One turn sends every row of this set to another row. A few are shown first. Where does it send the rows asked after them?
Dus: [  5 -21  -5  15  14 -35 -18  12  -3  -3  14  11   7  20  18  -1 -21  14
   9  27  -2  34 -19 -22  -6]
Laton: [ -2  -3 -16   9 -30 -30  11  24  -9 -27  -5  17  -3  28  -4  -6 -17 -19
  14  11  12  14  15  18  14]
Fiziz: [-22  10 -20   0 -21 -28   9  30  21  19 -30  40 -23   1  -1  -1  -1  -8
   1  -2 -16   7  -6 -27  22]
Bubap: [-10  -1   7  24  17 -16 -25 -11 -16  18 -21   6  -3  -3  -4 -17   1  10
   4  15 -21  13 -14   0  -9]
laf: [  9 -22 -42  14  15 -16   3  13 -20   0  -6  -6  -8   4  10   2   4 -11
   1  12 -21  37 -23 -15  14]
ginu: [ 22   7  -7  -9 -10 -43   2  18  10  11 -11  14  20  25 -36  -7   8 -19
   5  13  -4  35 -35 -31  16]
nukuv: [ 10   6 -11  23  21 -22  28  33  -6  -3   6  31  -1 -12  -9 -21  11 -32
  14 -14 -41   8  -5  -1  -1]
Kevum: [ 39   1   1   8   6 -31  -1  -2 -23   3 -17 -10   6   4 -24 -19  21 -18
  -7  10 -27  23   8   3  -1]
Gug: [ 22  -1 -26  -1  -7 -30  31   6  10  11   4 -12  -1   7 -13  -7  18 -14
  -1  24 -32  43 -29 -17  -5]
visus: [-37   7   6   7 -13 -40  18  17  35   6 -10  11 -19  13   8  -6   2  -4
  16  37  -1   7 -13   4  12]
Pok: [ 38   7  12   5   4 -39  -9   5  -1  17 -19   8  22  -5 -22 -23  24  -3
  -9  13 -26  12   1 -17  -8]
pokos: [ 31  -2   6  30 -17 -14  15  26  10  20 -17  -7 -19  -4  10 -15  29 -24
   4   4 -42  30  -4   0  21]
Vaz: [ 17  -5 -37  -3   0 -25  26  51  -6 -24  -7   2  -3  -3  18 -13   6 -20
   0  24 -10   9  10   8  19]
Tozel: [  0 -12 -41  -6  -1 -22  23  50  -9 -18  -5   7  -3   4  22  -1   5 -17
   3  34 -14   9   3  -1  21]
vonav: [ 15   9   3  10  14 -29  22  19  23  16  23  35 -12   3 -20 -25   3 -26
  16 -13 -36   7  -5  -7 -13]
kam: [  1  19  25  24   0 -23  -2  15  13  16 -15  -4   7  32  -2 -15  35  -5
   6  39   7   1  -4  -7   4]
zefeg: [ 15   6  27   8  -7 -11 -21  43  11  22 -20  15  11  11  -3 -23   3 -12
  21  11  -5   5 -23  11  24]
mobi: [ 12 -11  32  11  -3 -12 -25  36  11   5   1   5  -9   3  25 -20  -6  -4
  19  19 -23  21  -6  19  -4]
susa: [ 15  -5 -22  -9 -16 -31  29  53  -8 -18  -7  10   6  -3  15 -12   4 -19
  -1  30 -21   1  22   4   2]
Movi: [ -7  -2 -17   9 -19 -30  -5  24   7 -26  13  20   0  39   5   3 -23  -5
  11  23  16  24   2  -4  16]
keb: [ 20   6 -21  -1  13   7 -19  35 -11  -6 -10  -8  -8  -4  21 -12  26  -3
  -9  17 -12  15  -1  -3  -9]
beze: [ 21  13 -29 -11 -26 -30  26  27  30  -5  17  14  -9   7   7  -2  -1  -5
  -8  25 -27  37   3 -24  -5]
nubak: [ -8  20 -22  -7 -16 -35  -1  32  33   6 -28  38 -16   1  -5  -3   4 -12
  -2  -6  -5  18 -15 -28  30]
Geg: [ -2 -11   2   9  15 -33  -2  16  18  12   6  40  -8   8 -24 -15   7 -30
  27 -25 -12  -3  -8   0   5]
vikez: [  7  -6  -3  35   7 -27   8  19  -1 -25  22  30   7  -3  -5 -13   2 -23
  19 -20 -23  19  -1   8  -9]
les: [ 27  12   2  19   5  -3 -28  22  -5  -8  -1   4   8  29  11 -13   7   6
   5  21  21   9   4  -2  -6]
Luko: [-32   1   0  -4 -17 -40  20  24  35  11  -3  14  -6  21   5  -3   8  -5
  13  49  -9   8 -14  -8  13]
gup: [ 10  -2   0  19   9 -17 -11 -14 -25   1 -12 -15 -12   9 -13 -17   2  -8
   0  11 -23  26   0  12  -7]
gigaf: [ -2   3 -13  18 -16 -33   7  19   6 -31   8  10  -8  32   5  -3 -23  -9
  14  17  15  24   7  10  14]
Dos: [ 17  24  -3   0 -11  -8  -8  10  14   3  -6  -6 -24   1   4  -9  30  -8
 -19   8 -28  42  -2 -22 -21]
Gotir: [ 20  16 -17  -6 -28 -31  18  40  24  -1   1  37  -5  -5   9 -10 -12  -3
 -12   4 -27  21  15 -31  -8]
Saf: [ -5  14 -29 -10 -21 -31   5  34  20   8 -21  33  -9  12 -13   1   5 -18
  -6   3  -8  23 -15 -34  33]
Vosu: [ 41  19  21  26 -32 -18   4  23  28  25  -8  11   5  16 -16 -21  11 -14
  12   2 -20  25 -15  -2  16]
far: [ 13   7  14  15   9 -30 -29   1  -1  24 -23  22  18  -5 -13 -18   7  11
  -2  11 -17   9 -10 -21  -4]
tuz: [  5  26   9  14  -9 -21  -9  11  11   9 -30   6 -15  24 -15  -7  41 -23
 -10   2  -6  26 -10 -29  15]
firo: [-35   2  -1   9 -30 -32  21   7  27  11  -8  15 -23  22   0  -5  -4  -5
  19  27  -5   5   1   7   0]
Goro: [-13 -22   9  20  12 -33   7  14  15  -3  16  27   3  -5  -2 -14  18 -22
  28  -4 -17   0  -4  17 -10]
napok: [ -7 -13  12  -6  15 -48  -2  30   6  14  -8  15  23  16  -3 -10   9  -4
  13  42  -4  11 -32 -22   8]
Rak: [ 31  20 -26 -13 -20 -35  27  34  38  -2   8  20 -10  -8  10 -12  -3  -5
  -9  14 -25  27   6 -20  -9]
Paz: [ 27 -12   8  26  -7  -9 -23  28  -6  -4  -9   4 -26   1  23  -9   3 -18
   4  -9 -29  41   4   2  15]

nukuv -> Geg
pokos -> zefeg
beze -> Luko
Where do these go?
Laton -> Gotir
keb -> tuz
Pok -> Bubap
Dus -> Gug
visus -> Vaz

One turn sends every row of this set to another row. A few are shown first. Where does it send the rows asked after them?
Savo: [-10  11   1  12  19 -24 -25 -31 -10   7  21  21   9  18   1  -5 -28  -2
 -11 -22 -14   7   4]
dofa: [  9  42  17  15   1  13 -28 -28  14  12  33 -11  -4  51   8  12 -26 -13
   8 -13 -31  -6  19]
buvu: [  3  25 -20  10  15  11 -12 -26   6  19  10  26 -10   8 -32 -12 -29   0
  41   0   0  32  -9]
bub: [  1  11  -5  28 -43  15 -10 -16  -6 -26  17   4  17  11   9 -33  -9  -1
   8  -8 -15   2  12]
vuf: [  3  43   3   9  10  18 -30 -21  22  31  27   3 -16   9  16 -12 -36   8
  14 -12 -34   9   0]
zitu: [ -7  44 -18  41  -3  36   1 -25   4 -10  27  -4  15  47   4  -4 -44   7
  25 -29 -10  28   6]
raz: [ 13  19  10  -4   9  27 -14 -15  18  25  18 -20   3  24 -27 -10 -41  12
 -11  -4 -13  36   3]
Peno: [  0  12 -12  19 -21   6 -20 -13  -4 -41  17   1  12  43  -1  16 -30   4
  13   7   9   5   2]
lepa: [ 11  15 -23  33  17  27 -15 -35  12 -34  15  19  16   4 -17 -25 -34  -3
  31   0  -6  -2  15]
Tozo: [ -1  15  -7   4  12  49 -12 -30  12 -13   7  -7  11  14  -8 -27 -43  -4
  39  32 -29  17  14]
refu: [  1  16  -4 -14   2  19 -23 -24  -8 -43  27   0  12  18   0   8 -18  28
  15  10 -13  30   9]
visi: [-34  37 -19  10  -1  18 -28 -46 -24   1  24  -9   2  20 -10 -25 -43  -6
   3  -5   0  22  38]
foli: [  1  30   7  22  -6  17  -8 -21 -16  17  18 -18 -17  41  -7  16 -40 -15
  12  20 -15   2  27]
Keki: [  8   6 -12  30 -19   4  -8  -8   0  -8  29 -12   2  19 -45 -22 -32   6
   9  19 -16  20   4]
lofil: [ 28  24 -10  11   8  30 -11 -18  31  10  18  36  -1  12   7 -13 -15  13
  23  -1 -23  17   2]
Fuze: [  1  34  -8 -23  16  25  -6 -20 -16  21  27   1  15   2   9   7 -16  10
  20  -7   9  34  17]
siv: [-15  19   3 -11   8  22 -15 -24   1 -28  26   2  41  19  19 -14 -27  -2
  39  -7  -7   9  27]
pogad: [  0  19 -13  29 -22   4 -22 -18  -8 -13   8   0 -30  40   1  21 -32 -14
  12 -12 -20   9  12]
reruv: [  0  16 -13  39  17  20   7 -15  -2  23   9  -1  36  21  -4   1 -27 -39
  13  -1  -9   3   0]
Fatu: [  2  20  -7  29  27  20  -8 -39  -1   6   6  -1   4  32   0 -63 -21   5
   5 -13 -13  12   9]
vuka: [  0  27   4  22  18  24 -17 -28  -6   0   3 -18  -3  19 -24  -7 -49  -4
  16  34 -19  -5  -8]
gazo: [ -8  26 -25  32   6  12 -10 -16   0  21  27  -2   3  26  -3 -47   7   0
  14 -23  -1  37  10]
gif: [ -9  17 -17 -18 -11  17 -22 -15   1  11  18  18  15   5  -8  -6   8 -16
  22  23   1  25  17]
fil: [  3  -6   2  16  29  10  -5 -33  -9 -16   8 -22  26  44   4 -32 -33  -2
   0  -4   0  28   9]
voko: [ -5   4 -19  20   9   7  -5 -11 -10  -2  28 -23  24  32  -1 -16  -3  -7
   6 -13  12  52  12]
vonag: [ -5  30 -15  20 -15  20 -39 -31   8  -2  13 -11  -7  26   3   5 -17 -45
   4 -12 -24  -9  25]
Lagob: [ -4  21  18 -11 -18  40 -18 -24  15  11   2  -8  22  16  21 -27 -18 -12
  -6 -21 -11  16  15]
zotem: [-11  29 -27   2 -29  23 -31 -11  11  13  29   0  12  12  24  -3 -15 -26
  13  -3   7  12  33]

pogad -> foli
Keki -> raz
gif -> refu
Where do these go?
zitu -> reruv
buvu -> Fuze
voko -> fil
Peno -> vuka

One turn sends every row of this set to another row. A few are shown first. Where does it send the rows asked after them?
matug: [-17  18   4   6  -6 -17 -10  15  18  -6   5  -4 -13  15  30 -10   1  10
  -1  49  -5  13 -18 -16  51 -15 -12   3]
dop: [-10  -3   0   0 -11 -13  35  19  24   6  22   4 -25  14   5   1  -2 -11
   2  29  26   5 -10 -11  -7 -43 -21  30]
pitik: [-34 -23   9 -14  -9 -20  17  23  19  -3  11  20  -3  -3  39 -21  -5  21
  10  17 -22  48 -17  -8 -14 -48   5 -10]
vamo: [-16  -6  16   3  -7 -39  34  11  13   8   8  -5  -9  20  27  -9   7  28
  -4  15  17  23   9 -20  -1 -14 -24  40]
didup: [-28   3  22  -7   8 -40  31  11  -5  -7  11  27   3   4  37 -40  23  -1
   5  27  -9   7 -26  -3 -17  -4 -11   1]
Veriz: [-72  -9   1  -1 -22 -24   8  29  29 -27  -1  -3 -17  -4  18  -3   0   1
   9  26  31  34 -26   2  14 -36  -3   1]
fera: [-40 -22 -17 -25 -26  -9  -3  11  25 -22  -1 -13   8   3  20   8 -17  14
 -34  51 -16  24 -21 -14   3 -16 -20  27]
ruro: [-50 -10  18  22  -7 -13   1   6   7  -6  -9  -8 -15   5  26  22  13   6
  -3  48 -45  24 -17 -10   6 -29  -9  -1]
bup: [-34 -38  27  -5 -22 -33  24  13  17  -3   7 -15  -3  -8  20  -5  22  -2
 -22  52 -31   5 -12 -24 -15 -28 -30  22]
Nivu: [-31  -8  19 -15 -31  -5  15  14  37   7 -20 -35 -14  -5  27  24   9  21
  -9  53  -6   0  -7   0   7 -28   0  13]
razoz: [-24  -7  21  13 -34 -19  27   0  26 -14 -13 -11 -34  -3  48  -7  25 -15
  -4  43  -7  19 -19 -15 -27 -48   2  15]
zur: [-47  20 -10 -19  -8  -5  25   8  18 -29 -22  15 -13  -2  40  -4   9  40
  -5  13  10  21  -8  -1  -2 -10   0  -8]
bamel: [-37  -7   3  12  -5  -3  42 -17  18 -32  15  -5   8   9  33  -8  11 -13
  -4  38 -29  36 -27 -22  -4 -10   8  20]
siza: [ 18  24  -5  14  -9 -18  23   4  34 -20   7  -7  -8   1  26 -27   4  11
   6  29 -19  28 -13  16 -20 -12 -23  12]
takad: [-16 -11  -4   4 -39 -16  38  21  20 -18  37  -2  -6  -5  31 -14  11 -15
  15  58  -3  17  -4 -11  -5 -24 -51  16]
rimut: [-48 -31   2  -8  -9 -18  51  19  11 -11  14  -3  -2  18  33 -28   3   3
  14   5 -26  22 -11 -18  12 -33  -4  18]
zakek: [-29  -4 -13   5 -12 -27  16  23  12 -39  -2 -16  -3 -14  25 -31 -18  39
   9  41   3  12  -3  19 -19 -12 -31  -5]
tid: [-25  13 -26   4  -9 -24  -6  -6  18 -31   5   2  -1 -14  21  -9   6  11
  -9  39 -26  11 -34  26  -6 -20 -46  -2]
Pakek: [-21  15   2   6  -3 -23  19 -21  21 -14  -7 -20   3  -5  16 -25   3  22
  -2  37   0  -8 -25  28   4   9  -6  17]
fika: [ -9  11  -8 -24 -33 -38  10  18  29  -4  13   9 -15  -6  56 -17   5  12
 -17  13  19   1 -19   7 -17 -24 -34  14]
tiku: [-23  11   7  -9   2 -14  18  20  34   2  28   1  12  -3  17  22  17  26
  -6  22 -12  14  -9   8   5  20 -25   0]
gek: [-30 -29 -14 -25 -10   7   0  21  32  -9   3   6   3  11  31  14  -4 -29
  -3  31 -19  29 -25  10 -10 -35 -16   6]
miva: [-42  -3  10 -30  10 -17  18   5  35  -9  -3 -15  -8  30  18   1  26 -11
  -3  33   1  12 -16  -9  37  -2 -27  21]
mol: [-12  -3 -13 -46  -6  -6  21  11  25  14   3   8  -9  16  27   9  33  -2
  -2  42 -24  14 -33   7 -12 -32 -31  14]
Led: [-41  -7  -7   1  -7 -16   1   9  11 -22   4  -3 -10  -4  27  28  10   3
  -3  37  46  16 -15   8 -25 -27  -9   2]
voze: [-54   2  -2 -29 -17 -26  16  11   4 -14  17  -1  -7   7  25   6   1  12
   1  33 -26  30 -20  30 -47 -10 -19  16]
Peg: [-37   9   7 -23 -42 -10  29  18  13 -23  -8 -17 -14  -3  30 -30   2   8
  18  56  17  14 -19   5   5 -41  13  14]
ledo: [-70 -18   2 -16 -12 -26  17  -2  22  -8   7  -4  -4  -1  37  -7  46   8
  11  25  -4  14 -21   6  26   7 -14  -1]
tarom: [-29 -13  16  13 -24 -19  24  32  26 -12 -16  -8 -26 -10  47  -7  25  13
   7  49   2   7   4 -28  19 -31 -31 -12]
Dinap: [-26  -5  -2 -25 -12 -20  31  -6  30 -36  -5  -6  10 -19  13 -49  13  27
 -11  30 -34  17 -18   8 -11 -11 -17   6]

takad -> bamel
zakek -> siza
Where do these go?
ruro -> Nivu
tiku -> zur
Led -> vamo
Veriz -> dop

